(in the rows, 128 means zero)
Rotation paths and how fast each direction turns (deg/step):
Each turn is a multiple of 5 degrees from 10 to 175, or 0.
Each row of a path follows its step; steps can be skipped.

step 0: [123 132 130 132 126 131 120 129 131 126 140 127 129 137 137 121 131 134
 130 136 128 126 125 139 116 119 128 123 129 123 131 122 131 130 128]
step 2: [135 128 135 115 132 133 123 117 122 134 132 132 126 134 125 133 130 123
 132 134 130 132 129 130 132 128 140 135 124 124 120 123 132 118 127]
step 3: [125 126 127 124 122 127 119 133 126 125 136 131 128 124 136 128 131 119
 139 127 132 128 126 139 125 121 125 130 116 136 130 137 130 134 135]
step 4: [126 134 139 124 111 134 127 129 133 129 120 136 127 124 125 125 129 127
 127 128 121 120 135 127 132 127 116 127 122 123 128 123 127 124 123]
step 5: [134 119 135 127 123 127 131 126 135 130 137 125 130 125 119 126 139 139
 131 130 126 133 122 135 132 135 132 129 129 127 122 131 128 115 134]
step 7: [132 124 131 122 122 132 128 120 131 126 131 129 121 128 132 126 137 127
 122 130 129 130 127 125 126 111 122 119 131 125 141 123 131 127 119]
step 8: [128 127 127 128 123 118 127 126 136 125 127 131 140 144 132 137 136 131
 130 131 127 126 125 133 127 128 131 126 127 119 123 123 138 124 135]
step 9: [125 122 130 124 134 136 127 130 127 138 123 134 119 129 117 128 127 121
 135 137 125 128 132 136 115 121 131 134 130 126 123 128 135 132 135]
step 10: [131 127 137 113 129 128 125 122 131 130 134 137 127 125 130 132 130 126
 123 125 131 121 129 134 139 124 132 134 120 135 139 128 132 134 125]
step 11: [123 129 136 133 122 136 118 135 130 129 137 133 135 139 129 123 131 125
 135 126 126 125 122 128 132 125 126 121 116 122 122 130 126 122 127]
Speeds:
[126 130 128 129 129 130 128 128 130 127 123 129 126 130 125 128 128 127
 130 128 129 128 127 125 126 126 125 130 127 129 128 131 126 129 130]	135

step 0: [136 130 130 122 129 130 130 134 129 118 127 136 128 128 129 120 114 125
 119 130 126 133 135 131 137 136 122 131 130 131 134 131 132 137 128]
step 2: [123 123 129 124 120 136 127 134 123 137 129 134 134 131 126 118 122 120
 137 130 124 124 126 122 136 135 132 118 127 127 133 130 129 124 125]
step 3: [136 123 127 118 118 128 131 132 131 125 133 131 127 123 117 130 121 129
 122 130 125 133 112 135 124 128 122 120 129 133 131 124 125 128 129]
step 4: [134 128 135 130 119 123 129 130 125 125 131 122 125 127 136 118 122 125
 117 136 130 128 133 122 130 134 126 129 125 127 136 133 137 137 133]
step 5: [130 127 120 135 126 138 138 127 127 123 129 137 132 131 125 116 130 134
 126 131 127 124 127 130 128 135 134 126 137 137 131 120 128 134 126]
step 7: [128 122 135 125 122 132 123 128 121 128 136 120 135 120 117 123 123 128
 121 130 125 128 121 135 126 137 125 116 127 129 125 124 129 132 129]
step 8: [143 129 130 128 117 123 128 127 134 118 130 134 122 133 132 122 127 128
 123 136 124 129 134 129 130 127 126 122 134 126 131 130 131 138 133]
step 9: [129 129 122 139 126 128 130 129 121 127 131 129 129 129 122 115 120 132
 124 126 130 114 128 130 122 137 129 137 134 128 137 127 128 129 128]
step 11: [138 124 125 125 121 127 124 130 126 128 134 126 140 130 125 124 115 124
 123 124 126 131 127 135 122 129 116 117 128 125 125 129 121 129 128]
step 12: [135 130 136 132 121 121 131 124 131 123 123 130 120 118 124 121 127 120
 123 134 121 122 128 128 129 135 125 128 133 120 130 125 135 134 132]
Speeds:
[131 127 128 127 129 130 127 126 127 132 129 128 130 129 130 127 131 128
 129 130 129 129 130 127 131 129 130 123 131 131 126 128 129 130 127]	130
[125 129 126 126 126 130 127 127 128 126 127 128 131 127 131 127 130 126
 130 129 129 126 125 128 127 130 127 127 127 128 126 130 123 128 125]	85
[130 128 126 130 129 126 129 129 130 125 124 126 127 127 131 127 129 127
 125 128 126 125 131 126 126 129 128 125 126 129 128 125 129 129 126]	95
[128 128 130 126 127 126 129 128 126 129 127 128 129 128 129 129 123 130
 129 127 126 127 127 129 127 125 133 125 125 129 126 126 127 125 127]	90

step 0: [135 133 132 128 129 121 130 130 129 129 127 129 128 132 125 125 128 121
 127 119 119 123 125 116 129 117 114 116 129 124 121 136 127 123 129]
step 1: [124 128 127 122 129 111 126 126 123 123 119 122 135 123 122 131 129 132
 130 126 125 126 134 124 135 130 127 129 119 124 127 119 135 140 132]
step 2: [124 130 129 131 138 137 131 132 129 129 123 124 125 129 123 123 134 128
 122 129 125 135 138 119 127 139 128 124 133 111 127 133 131 129 132]
step 3: [128 120 131 122 126 124 136 121 118 127 131 128 130 131 128 130 136 126
 125 141 121 127 127 124 127 117 114 124 131 124 120 129 137 125 126]
step 4: [121 120 132 130 128 124 130 130 127 119 124 128 132 128 134 124 138 124
 122 133 134 125 135 129 134 139 124 137 121 127 135 123 127 141 124]
step 5: [126 123 125 134 127 132 141 134 129 127 124 136 125 128 135 125 133 129
 125 122 128 131 129 122 133 137 121 123 140 124 125 138 122 119 124]
step 6: [130 123 122 123 125 114 137 128 125 124 124 127 125 133 129 132 124 121
 129 129 123 116 123 127 137 120 123 126 121 130 127 132 131 128 114]
step 7: [116 132 125 129 131 120 124 134 131 129 125 128 130 120 131 123 135 125
 133 121 131 121 136 123 134 139 132 124 118 122 138 133 126 130 128]
step 8: [123 128 123 121 126 130 139 127 135 126 130 125 125 127 123 131 128 133
 131 125 126 132 126 120 135 124 128 117 137 114 127 131 136 116 129]
step 11: [130 125 125 124 120 137 138 132 134 123 126 125 124 133 131 134 130 125
 121 135 134 132 117 128 141 122 120 127 133 127 124 126 124 119 126]
Speeds:
[127 127 126 129 130 126 126 129 129 128 129 130 130 127 128 132 125 128
 128 131 127 125 126 128 125 128 124 128 126 128 128 124 128 129 127]	130
[132 129 128 128 128 125 131 129 131 129 125 130 125 127 130 129 128 129
 129 126 126 128 126 126 128 128 128 127 124 129 130 129 125 129 128]	55

step 1: [127 123 119 135 117 125 131 135 118 118 124 133 125 126 126 129 126 122
 123 134 129 132 125 133 130 138 126 121 126 126 128 119 130 136 132]
step 2: [131 124 123 126 121 123 127 136 122 121 133 122 130 131 128 122 123 127
 127 134 125 115 125 133 128 125 117 122 119 128 123 127 130 120 137]
step 3: [130 127 124 125 127 123 126 135 123 122 128 133 130 141 122 124 133 119
 129 133 129 126 133 127 121 127 118 129 132 112 129 123 129 124 125]
step 5: [134 130 130 130 132 125 127 124 124 134 130 131 146 127 130 122 127 124
 131 122 128 127 127 127 120 136 127 129 139 119 129 123 130 139 126]
step 7: [141 132 134 130 132 127 132 126 126 124 123 127 131 132 125 120 121 134
 124 131 129 122 129 122 134 138 125 131 130 128 112 128 134 132 126]
step 8: [136 131 127 125 125 137 126 134 131 117 125 135 117 133 136 124 127 138
 123 135 134 130 127 122 124 128 123 132 131 132 124 118 128 130 125]
step 9: [136 121 135 123 125 125 128 138 127 137 129 132 126 134 132 130 128 137
 125 135 129 129 128 124 126 134 133 127 126 126 120 118 126 129 143]
step 10: [129 124 127 129 121 134 126 138 133 122 131 134 133 126 132 133 127 124
 128 136 128 125 130 126 123 134 124 118 130 129 139 116 132 134 137]
step 11: [133 129 124 131 121 116 131 131 128 131 128 120 131 136 126 129 125 123
 133 136 130 119 134 137 125 130 127 122 117 130 132 122 130 135 134]
step 12: [127 134 123 130 122 124 138 127 130 117 122 127 136 129 124 122 133 120
 125 132 126 118 125 133 131 133 118 126 130 118 133 119 125 126 128]
Speeds:
[129 124 129 129 126 131 129 131 129 128 128 128 124 127 129 130 130 125
 127 131 129 126 128 128 130 125 129 125 127 128 126 128 128 131 130]	40
[130 126 128 128 127 128 125 125 125 127 129 127 130 127 131 127 126 127
 127 132 128 127 132 128 129 129 127 131 128 126 128 126 125 129 129]	0
[130 129 127 130 129 128 130 128 128 126 129 127 123 126 129 127 126 130
 129 129 124 131 130 127 127 129 130 128 130 129 128 127 130 127 133]	40
[128 128 127 127 126 131 127 132 124 129 129 129 127 129 127 129 126 129
 130 127 125 130 129 125 130 127 124 128 128 129 125 127 126 125 126]	60
